A single turn carries every row of the set below to another of its rows. Some are shown first; where does it send the rows asked next?
supe: [ 3.57  1.12 -3.20  1.16 -1.32 -0.31 -1.21  2.16  3.08 -2.87 -0.42  0.43
  1.59 -1.84 -0.07 -4.82]
Logog: [-1.81 -1.00  2.11 -1.63  2.63  1.11 -0.80  1.92 -3.43 -1.83 -1.02  3.93
  0.20  1.01  4.11 -2.59]
Dizir: [ 0.24  2.19 -2.04 -1.71  2.75 -0.83 -0.22  0.96  1.38  2.46  0.76 -0.11
  5.85 -0.34  1.12 -1.93]
Bis: [ 3.44 -2.32  0.05 -0.26 -0.75  0.93  0.84 -1.68 -0.90 -0.46 -5.07 -0.85
 -3.38 -1.16  4.56  1.90]
revib: [ 2.05 -2.80  1.39 -2.18  0.27  2.59  2.88 -0.31 -1.87  1.54 -3.65 -2.71
 -1.68  0.43  1.51 -0.77]
befi: [ 0.62 -2.88 -0.08  4.50  2.30  3.01 -1.22 -3.21  0.58  1.45 -1.96  2.25
  3.41 -3.40  1.88 -0.96]
par: [ 2.07 -1.81  3.05 -0.48  1.84 -0.08  2.66 -0.12 -3.66 -2.19  0.26  2.40
 -2.39 -2.31 -1.74  1.10]
gesoz: [ 3.24 -3.94 -0.35 -0.07  2.99 -3.98 -0.46  1.20  3.24  0.79 -0.93  1.42
  0.51 -4.16  4.17  2.00]
lakiz: [-0.71 -5.08  1.51  2.72  0.28  2.24 -1.85  2.51  1.74 -3.26 -1.14  2.03
 -2.03  0.41  0.29  0.45]
gef: [ 0.49 -2.56 -0.60  2.15  1.59  1.00 -4.02  0.08  5.58 -1.97  0.40  1.85
 -0.44  1.23  2.49  1.50]
Musul: [ 1.11  0.82  0.71 -2.59  2.25  0.08  1.58  2.24  1.94  1.50  0.26 -1.01
  5.77 -0.75  0.86 -2.37]
lobu: [-0.89  2.35  1.11  4.97 -3.46 -1.66 -0.13  0.00 -0.20 -0.89 -3.19  2.01
  1.56 -0.03 -0.10 -2.83]
Rapa: [-1.24 -0.11  1.16  4.43 -1.62 -4.64 -2.28 -0.40  1.96 -0.01 -2.61  2.98
 -1.44  0.20  2.57  1.87]
mefog: [ 3.01 -2.38 -2.30  0.85  3.38 -3.10  0.00  2.85  2.88 -1.28 -1.07  3.06
  0.86 -4.88  3.49  1.56]
Gud: [-2.03  0.15  0.55  1.74 -1.71 -2.83 -0.89  3.58  3.28 -1.54 -2.00 -0.35
  0.32  2.55  2.80 -2.51]
Vadup: [ 3.85 -3.08  1.50 -0.95  0.15  0.29  4.61  1.21 -1.12  1.78 -2.88 -2.49
  2.37 -0.25  1.35  0.06]
dugev: [ 1.63 -2.23  2.25  3.78  1.54  1.05 -0.42 -3.97 -0.67  1.76 -0.72  2.40
  3.47 -4.56  0.20 -1.22]
Gino: [-0.02  0.53 -0.63  0.57 -2.01  0.08 -2.48 -2.05 -0.39  4.78 -3.25  0.16
  0.57  2.11 -0.52  2.33]
tunud: [ 1.02  1.45  1.88 -2.93  1.55 -0.44  1.45  2.06 -1.75 -4.60  1.36  1.44
 -1.01  0.53  0.46  1.43]
kav: [ 2.30 -2.84  3.94  1.17  2.26 -1.21  2.72 -1.12 -3.08 -0.20  1.82  1.82
  2.01 -1.37 -1.52  2.04]
Zamaf: [ 2.72  0.27 -2.88  0.16 -2.10 -4.39 -1.44  3.35 -1.12 -0.98 -0.22  1.08
 -0.63 -2.04 -2.08 -3.35]
vel: [ 1.11 -0.33  0.02 -0.14  0.06 -1.40 -2.22 -4.56 -4.19  0.24  1.44 -1.26
 -0.98  0.00  1.22 -3.94]
zif: [ 3.15  0.85 -4.09  1.35 -1.83  0.25 -0.63  2.95  1.96 -2.82 -0.53  1.84
  1.46 -2.23 -0.66 -3.78]
vurub: [-0.13 -3.54 -2.18  1.96  0.79  1.99 -3.69  0.52  4.96 -1.35 -0.04  1.71
 -0.53  1.24  2.91  0.77]
ruto: [ 3.01  3.25 -1.98  2.37 -1.61 -0.19 -2.46 -3.20  1.78  2.05 -2.08  2.80
  1.75 -1.06 -0.53  1.89]
ges: [ 2.83 -5.82  0.67  0.07  2.06 -4.70  0.36 -1.17 -1.11  2.17  1.50 -2.06
  0.17 -0.83  2.49 -0.98]
Bivan: [ 0.28  0.33  0.19 -2.15  1.11 -1.17 -0.57  0.42 -3.36  2.17 -4.44  3.76
 -0.86  0.33  5.57  1.04]
vozi: [ 1.03 -0.50 -0.33  0.02  0.54 -1.99 -1.01 -0.14 -5.40  0.07 -2.75  3.87
 -0.72 -2.27  4.18 -4.52]
dag: [ 1.65 -2.70  0.02 -2.61  1.82 -4.22 -0.42 -1.72 -2.73  2.18  1.33 -1.49
 -2.98 -0.34  1.11 -1.23]
bifi: [ 1.68  2.36 -3.22  2.08 -1.27 -0.50 -3.12 -2.86  0.99  2.66 -0.82  3.52
  1.60 -0.60 -0.67  2.20]

par -> dag
Gino -> lakiz
vozi -> Bivan
Where do these go?
bifi -> vurub
Bis -> tunud
supe -> ruto
Dizir -> befi
ges -> Vadup
Gud -> lobu
gesoz -> Musul

A single turn carries every row of the set below to another of its rows. Some are shown first; where does it send the rows asked next?
miba: [ 4.31 -2.94 -0.95 -3.34  1.34  5.18  0.01 -1.30  2.44 -2.22 -0.12 -1.80
  0.05  2.73  0.88  2.07]
Rir: [ 4.44 -0.42 -1.02 -4.11 -0.56 -0.45 -0.22 -0.41  2.45 -4.04 -1.19 -1.97
  3.10 -1.22 -1.14  6.13]
ragof: [ 2.93  0.12  4.80  1.22 -0.68  3.17  3.73  2.39 -1.13  2.15 -0.11 -0.28
 -1.43  1.69 -2.06 -0.26]
muror: [-0.10  1.18 -0.01 -1.77 -1.49 -1.03 -1.87  5.30  2.29 -1.69  1.58 -2.99
 -2.69  3.01  3.33  1.54]
vos: [ 3.01  1.41 -2.07 -1.45  0.71  1.22 -0.37 -0.59 -1.17  3.45  2.20  2.19
 -2.70 -0.75 -1.86  3.96]
mol: [-0.77  1.61 -0.61 -3.29 -1.24 -0.29 -0.64  5.21  3.51 -1.22  0.50 -1.86
 -2.31  3.36  2.72  0.50]
duse: [ 3.40 -0.88 -1.55 -0.50  0.10 -3.31 -2.62  4.11 -1.09 -3.77  1.46 -2.10
 -0.62 -2.81  1.07  3.77]
lupaz: [ 2.30  1.03 -4.11 -3.87  0.89  1.24  4.10 -1.51  2.45  0.46 -0.67 -0.61
 -0.43  2.50 -1.19 -0.30]
goro: [ 3.05  2.98 -0.73 -1.01 -0.59  0.52  0.37 -1.56 -0.42  3.39  2.60  2.53
 -1.67 -0.28 -0.94  4.94]
Poki: [ 3.78 -0.83 -1.90  0.15  0.89 -1.97 -2.82  4.29 -3.00 -1.91  1.42 -1.06
 -0.96 -2.37  1.19  3.12]
vefuv: [ 5.18 -2.30  3.55 -0.10 -0.62 -0.74  4.31  1.51 -1.36 -2.14 -0.35 -0.08
  1.61 -1.16 -3.91 -0.02]
Vol: [ 3.14 -2.56 -1.25 -4.46  2.17  4.66 -0.80 -0.13  3.19 -0.67 -0.15 -1.17
 -0.93  2.54 -0.21  1.84]
Botu: [ 2.19 -3.18 -1.10 -3.90  3.25  1.00 -1.22  0.59 -2.42 -2.84  0.00 -2.42
 -2.09 -1.41  1.13  0.54]
bivu: [ 3.37 -3.82  2.67  0.01  0.23  0.79  2.71  3.92  0.92 -2.04 -1.07 -2.92
 -0.87 -0.25 -3.25 -1.49]
Gidi: [-0.83  3.75 -1.35 -1.16 -1.84 -0.54  1.05  1.02  0.32  1.14  1.25  2.56
  0.13  0.35  4.90  1.56]
gim: [ 1.23  0.78  4.60 -0.72 -0.78 -2.30  1.93  4.99  1.65  0.93  0.67 -0.78
 -1.41 -0.46 -4.30  1.42]
zase: [ 2.14  1.14 -2.58 -1.31 -2.89 -2.59  3.77 -0.78  1.96 -0.02  0.76  3.26
 -0.22 -1.28  1.88 -0.34]
zed: [ 1.38 -1.53  4.00 -1.48 -2.23  2.36  2.40  0.96  2.89 -4.70 -2.31 -4.36
  1.12  0.58 -1.17  1.42]
vis: [ 1.01  1.85  3.25 -0.46 -0.52  1.93  4.65 -0.31  3.62 -0.25  0.95  2.35
  0.10  0.95 -3.01  1.24]
nuz: [ 3.31 -1.29  5.93 -0.23  0.10  0.41 -1.09  1.49 -1.46 -3.67  1.23 -2.46
  1.04 -1.17 -2.49  4.64]
ripar: [ 0.43 -0.88 -0.38 -5.02  0.92 -0.49 -3.42  2.27  1.45 -4.37  2.09 -2.66
  0.12  2.60  2.50  2.81]
Dos: [ 5.00 -2.21 -0.95 -0.07 -1.80  1.30  2.13 -0.75 -1.50 -2.61  0.76  0.31
  0.72  2.39  4.73 -1.74]
doz: [ 3.92  3.90  2.12 -2.61 -3.32  0.38 -0.21  0.57 -2.58 -0.10  0.96 -1.14
  2.01  5.20  1.84  4.86]
Nilub: [ 4.48  0.30  1.67 -1.91 -0.07 -2.96 -3.63  1.84 -2.79  1.14 -0.03 -3.61
  2.18  1.38  1.68  4.59]
vuto: [ 4.38  0.30 -2.00 -3.18 -1.50 -0.59  3.41 -2.11 -3.20 -3.66 -2.56 -2.32
  2.65 -0.40  1.24  1.46]
Vip: [ 2.60 -1.22  5.34 -1.52 -1.61  1.26  2.25  4.10  1.10 -2.68 -2.43 -4.33
  1.07  1.19 -2.33  1.46]
vogon: [ 4.57  1.93 -1.37 -0.09  2.37  0.71  1.86  0.23 -3.88  1.22  2.79  1.54
  0.23  3.70  1.28  0.52]
vik: [ 4.21 -1.05 -4.25 -2.66  0.18  1.85  1.15 -3.42  1.18  0.41  1.80  0.30
  1.46  3.21 -0.03  0.99]
Ber: [ 1.41  1.30 -2.23 -3.09 -3.85 -2.83  3.62  0.25  2.57 -0.62 -0.98  2.16
  0.53 -0.96  1.73 -0.66]
bop: [ 3.11 -0.06  6.18 -0.75  0.39  0.48  0.54  4.15 -1.43 -0.95  0.01 -2.25
  0.10 -0.44 -3.91  3.89]
Fifon: [ 0.62 -0.79  3.47  0.12 -0.21 -2.58 -1.07  3.85  3.58 -0.42  2.30 -1.71
 -1.69 -1.01 -3.65  2.06]
togol: [ 4.48  0.69 -0.71 -4.57 -2.24 -1.75  0.09  0.36  1.79 -3.19 -2.04 -1.46
  4.50 -0.53 -0.55  5.63]
mer: [ 0.80  3.09 -2.52 -0.16 -1.91 -1.26 -2.42  1.34 -0.45  3.39  1.25 -1.02
 -0.56 -0.45  1.70  4.87]
fega: [ 2.44  1.33 -0.99 -1.82 -0.33  0.82  1.42 -1.61 -1.45 -0.45  3.38  3.06
  1.48  4.13  3.81  0.10]
tus: [ 2.76  1.28  4.97  1.21 -3.48 -1.82  3.65  4.20 -0.80  1.03 -0.03 -1.08
  0.14  1.53 -1.61 -0.32]
Goru: [ 4.98 -0.56  2.16  1.64 -2.15 -1.36  4.63 -1.00 -0.84 -2.85  1.55  0.73
  2.35  0.15 -2.81  0.03]
Vamar: [ 1.83  1.87  4.41  2.48 -4.62 -2.71  1.36  3.74  1.58  0.07  0.44 -2.44
  1.04  1.90  0.02  1.23]
nafur: [ 1.75 -1.83 -2.60 -2.50  0.65  0.80 -1.42  1.26 -1.49 -5.40 -0.18 -1.94
  0.84 -2.08  3.53  2.23]
ripa: [ 5.41 -2.07 -0.08 -0.61 -1.40  1.13  0.79  0.25 -4.05 -2.63  0.69 -0.10
  1.09  2.26  4.43 -0.93]
Luk: [ 0.90 -1.05  1.21 -6.94 -0.26 -2.63 -1.56  1.29  2.90 -2.40 -1.14 -3.82
  1.13  1.92  1.30  1.81]
vut: [ 2.46  4.32  2.57 -2.00 -3.10  0.76 -0.65  0.79 -0.74  0.68  1.51 -1.67
  0.13  5.07  2.34  5.11]
lat: [ 1.34  5.07  0.61 -1.97 -1.20 -2.53  2.71  2.35  0.58  0.71 -0.59  1.33
  2.96  2.58  3.69  1.68]
Nezo: [ 3.64 -1.11 -5.00 -2.31 -1.50  0.72  1.30 -2.10  0.73 -2.52 -1.72 -1.96
  2.75 -1.41  0.85  2.44]
vup: [ 3.25 -3.91  0.52  2.00 -0.25  2.23  2.50  1.02  0.87 -2.37  0.48 -2.66
 -1.92 -0.34 -2.43 -1.72]
zala: [ 2.21  1.54  4.55  3.68 -0.56  3.46  1.60  1.90 -1.14  1.86  1.51 -0.30
 -1.21  1.61 -0.23  1.87]
pera: [ 2.35  1.55 -0.61 -3.16 -1.87 -2.22 -4.02  1.10  0.23  0.02  2.07 -3.72
  1.60  3.42  0.69  5.56]
Fam: [ 0.35  2.07 -0.81 -1.39  2.11 -0.66 -1.93  3.79  1.90  4.34 -0.07 -0.81
 -1.50 -0.33  1.55  3.05]
Zarit: [ 2.83  0.10  4.44 -1.66 -0.58  1.95  5.50  0.69  1.57 -0.03 -1.21  0.94
  0.84  0.23 -3.89  0.47]

Gidi -> mer
togol -> Vol
Where do these go?
ragof -> tus
Vamar -> Fifon
duse -> Rir
lat -> Fam

